In the data rows, 128 means zero.
Each group is a cloud of points and its reflection through a centre that all groups share. There are 4 groups. The rows also spread widely along one direction, which tells nothing about the groups. The first row asked about is in group 0, and each new group gets the next number.
The rows in order, each followed by its group:
[130  89  91 106  71 136 173 133 109 156 103 124 197  90 160 149 168 115
 138  79 118 143 121 149] >> 0
[134 201 232 142 181 130  94 162 170  78 153 122  20 163  88 100  53 146
 106 148  99 105 121 129] >> 1
[132  93 156 116 103 112 171 126  98 148 146 132 182  99 133 171 165 110
 107 121 119 153 122 119] >> 2
[123 161 164 147 177 116  86 120 143 105 149 131  77 159 103 107  97 144
 120 169 136 114 130 103] >> 0
[132 165 214 128 184 118 103 148 152  93 142 123  76 156  88  97  89 123
  99 139 100 116 118 109] >> 2
[116 117  60 131 105 134 131 113 125 142 106 130 148 121 147 129 138 135
 155 123 153 126 130 146] >> 2
[121 198 132 136 229 125  49 130 190  75  81 106  43 179  77  13  65 132
 136 148 134  87 127 108] >> 1
[124  37  71 132  46 113 203  95  51 194 159 156 249  78 172 231 217 114
 134 141 159 169 139 126] >> 0
[123  38  51  96  21 134 213 124  77 189 109 132 255  64 185 203 219 102
 142  64 127 164 131 155] >> 0
[114  95  85 113  87 120 185 116  97 163 122 139 179  98 202 137 177 101
  92  87 110 177 118 120] >> 3
[123 185 116 145 177 138  69 130 178  89 101 115  42 169 109  54  73 150
 144 146 132  91 133 134] >> 2
[141  54  94 118  45 130 181 117  72 170 146 138 244  82 127 229 195 126
 179 137 165 135 145 156] >> 3
[142 218 220 149 227 135  30 146 194  50 133 109   4 190  27  67  32 172
 155 182 135  63 132 130] >> 3
[147 219 248 144 210 134  59 162 183  64 159 118   0 178  84  80  35 159
  99 155  94  97 118 119] >> 1
[115 216 181 129 217 121  78 131 197  77 116 117   4 177 136  20  41 123
  81 111  93 113 102 105] >> 3
[118 138  87 137 133 134 103 123 145 121 114 125 102 140 136 108 113 141
 149 133 138 115 130 138] >> 2
[137  70 128 122  45 130 198 122  72 178 172 149 196  84 171 233 185 118
 110 117 121 162 128 143] >> 1
[146 225 226 148 235 139  25 150 203  42 134 106   0 199  16  61  22 164
 159 185 135  56 130 130] >> 3
[133  59 125 123  37 129 200 127  65 176 175 150 204  82 173 234 186 129
 112 103 123 162 127 140] >> 1
[144 210 241 147 193 139  65 159 184  67 160 121   0 175  86  89  38 158
  95 153  97  99 123 124] >> 1
[123 119 125 139 138 115 133 114 105 136 148 141 139 134 119 148 143 126
 119 163 143 138 138 119] >> 0
[136 225 196 124 220 145  53 161 214  59  94  99   7 176  78  15  35 141
 126 116  96  86 112 126] >> 0
[136 221 190 124 222 144  60 160 207  73 100  99  12 181  74  20  42 135
 120 119  95  86 110 134] >> 0
[130 161 160 153 177 115  83 123 145 104 151 132  69 166 103 106  91 139
 117 168 136 117 133 106] >> 0
[118 219 170 137 224 129  73 142 194  80 104 110   6 178 124  14  53 124
  80 124  89 114 114  94] >> 3
[125  39  67 130  48 110 193  94  50 193 157 154 238  80 175 228 215 118
 129 142 161 170 140 120] >> 0
[144 193 204 146 202 138  54 151 173  67 132 118  42 177  37  91  51 163
 156 176 138  65 132 126] >> 3
[122  19  50 127  28 112 210  95  37 204 159 153 255  73 186 247 227 103
 132 132 166 175 142 125] >> 0
[112  27  26 108  17 117 231 103  52 219 129 147 255  55 242 198 239  87
 102  66 120 208 123 123] >> 3
[114 167 132 126 169 125 111 133 160 111 111 126  71 153 151  53 100 118
  90 109 102 140 120 104] >> 3
[133 214 187 128 204 143  67 162 202  73  95 103  24 167  87  29  46 139
 127 113  99  93 113 133] >> 0
[131 110 107 114  88 134 154 138 124 149 108 122 166 104 144 136 149 120
 140  88 117 133 116 146] >> 0
[121 208 146 137 242 130  41 133 201  68  81 105  35 183  74   1  50 134
 138 152 125  80 126 111] >> 1
[135 134 178 134 106 130 141 146 115 131 167 131 103 125 138 171 121 140
 109 126 107 138 125 141] >> 1
[144 172 185 140 173 136  74 141 160  85 136 114  71 158  55 113  75 158
 161 171 143  78 130 135] >> 3
[147 212 216 149 222 140  36 148 192  51 130 107   3 190  25  63  32 163
 157 181 134  56 129 131] >> 3
[120 210 137 137 242 133  44 128 196  66  83 104  34 184  76   0  55 134
 135 147 132  84 125 107] >> 1
[114 103  80 114  98 123 167 112 113 166 116 137 160 107 199 116 166 104
  96  97 111 172 126 117] >> 3
[126 108  63 132  98 131 128 116 123 140 113 123 148 115 151 137 146 135
 154 125 149 130 138 144] >> 2
[115  74  57 110  65 121 199 111  89 186 123 140 210  86 210 155 199  97
 100  83 115 183 122 126] >> 3
[113  31  28 103  19 115 236 102  58 217 127 144 255  60 243 196 239  88
  99  73 126 204 125 126] >> 3
[140 124 154 137 129 135 105 130 126 114 142 123 127 133  79 160 118 147
 162 159 151  98 140 148] >> 3
[132 215 245 135 232 123  64 157 185  64 135 118  18 178  64  55  45 134
  98 151  96  98 118 100] >> 2
[124 118 125 144 131 112 128 115 109 138 153 135 137 129 130 160 139 129
 122 159 145 136 136 111] >> 0
[129   4  29  99   0 129 242 109  45 217 118 142 255  36 211 233 252  97
 143  56 131 182 132 160] >> 0
[124 188 188 155 209 120  60 130 165  81 146 129  18 183  80  79  62 149
 113 182 130 101 131  99] >> 0
[115 150 127 128 157 125 120 132 147 124 118 128  81 145 162  68 111 120
  86 109  98 153 119 104] >> 3
[137  46 108 116  12 128 218 127  55 190 179 153 227  65 183 255 200 122
 117 105 125 172 132 152] >> 1
[110  35   8 110  45 118 195  93  57 195  99 134 255  73 185 180 231  98
 152 102 167 165 140 126] >> 1
[124 119  63 129 100 133 125 112 124 143 112 129 139 120 153 129 144 135
 153 121 149 126 133 147] >> 2
[135 218 192 129 217 146  55 157 211  61  95 102  11 177  77  22  37 139
 123 118  97  89 114 128] >> 0
[136  22  66 111  15 127 212 114  46 189 144 148 255  65 137 255 220 122
 176 128 170 147 144 156] >> 3
[138  31  75 121  28 132 191 116  50 185 154 142 255  70 142 255 216 125
 172 126 167 141 145 158] >> 3
[134 163 145 118 149 146 104 150 164 103 100 112  90 140 115  78  95 129
 131 102 102 112 122 141] >> 0
[133 191 229 131 214 121  83 155 176  74 137 122  41 171  73  70  61 123
 101 146  97 102 115 107] >> 2
[116 134  83 126 161 123 102 118 146 118  86 117 129 141 120  75 121 125
 145 127 144 112 132 113] >> 1
[138  51 116 115  13 128 219 126  59 188 174 153 227  67 180 249 203 120
 118 112 124 175 125 149] >> 1
[115  50  16 118  79 123 169  98  89 180  95 134 242  91 171 156 210 111
 151 108 159 149 130 131] >> 1
[139  11  56 122   7 134 205 111  36 193 145 147 255  60 143 255 235 127
 175 126 169 154 150 158] >> 3
[124 140  84 138 129 136 109 120 143 122 110 121 100 133 142 102 120 144
 144 134 146 120 135 140] >> 2
[117 181 128 137 214 128  63 128 185  80  83 112  60 175  80  25  74 128
 141 141 139  93 130 112] >> 1
[138  81 132 120  48 132 184 139  83 165 172 148 180  91 166 228 165 127
 117 112 116 154 131 143] >> 1
[110 132 109 119 126 122 144 125 136 144 115 132 122 125 177  93 138 109
  92 102 104 157 119 109] >> 3
[144 128 180 130 104 133 144 139 118 131 167 135 109 119 135 173 123 135
 106 128 108 142 123 139] >> 1
[138  63  95 121  59 134 167 114  76 160 150 140 224  91 117 228 176 132
 172 136 162 129 143 151] >> 3
[113 122 101 119 119 123 152 120 122 148 119 131 134 117 182 105 146 107
  92  98 106 164 121 113] >> 3
[135 169 210 127 182 124 100 147 151  97 139 124  76 155  90 100  88 128
  99 136 105 117 119 109] >> 2
[114 203 169 132 206 126  83 134 190  84 110 120  21 170 134  20  66 125
  83 120  90 130 118 105] >> 3
[145 110 137 135 113 134 127 132 112 125 139 126 154 123  86 172 131 144
 166 153 155 102 143 147] >> 3
[118 187 121 131 221 127  68 124 185  80  75 109  65 173  83  20  70 128
 145 143 134  95 124 109] >> 1
[115  75  39 115  93 122 162 100  95 164  86 132 219 102 153 130 181 107
 150 112 154 142 134 129] >> 1
[136  46  84 121  37 134 182 111  66 173 148 142 252  75 135 249 201 131
 174 130 165 138 143 157] >> 3
[124  80 100 131  85 115 159 112  79 162 153 149 185 113 149 189 180 120
 125 154 149 153 137 118] >> 0
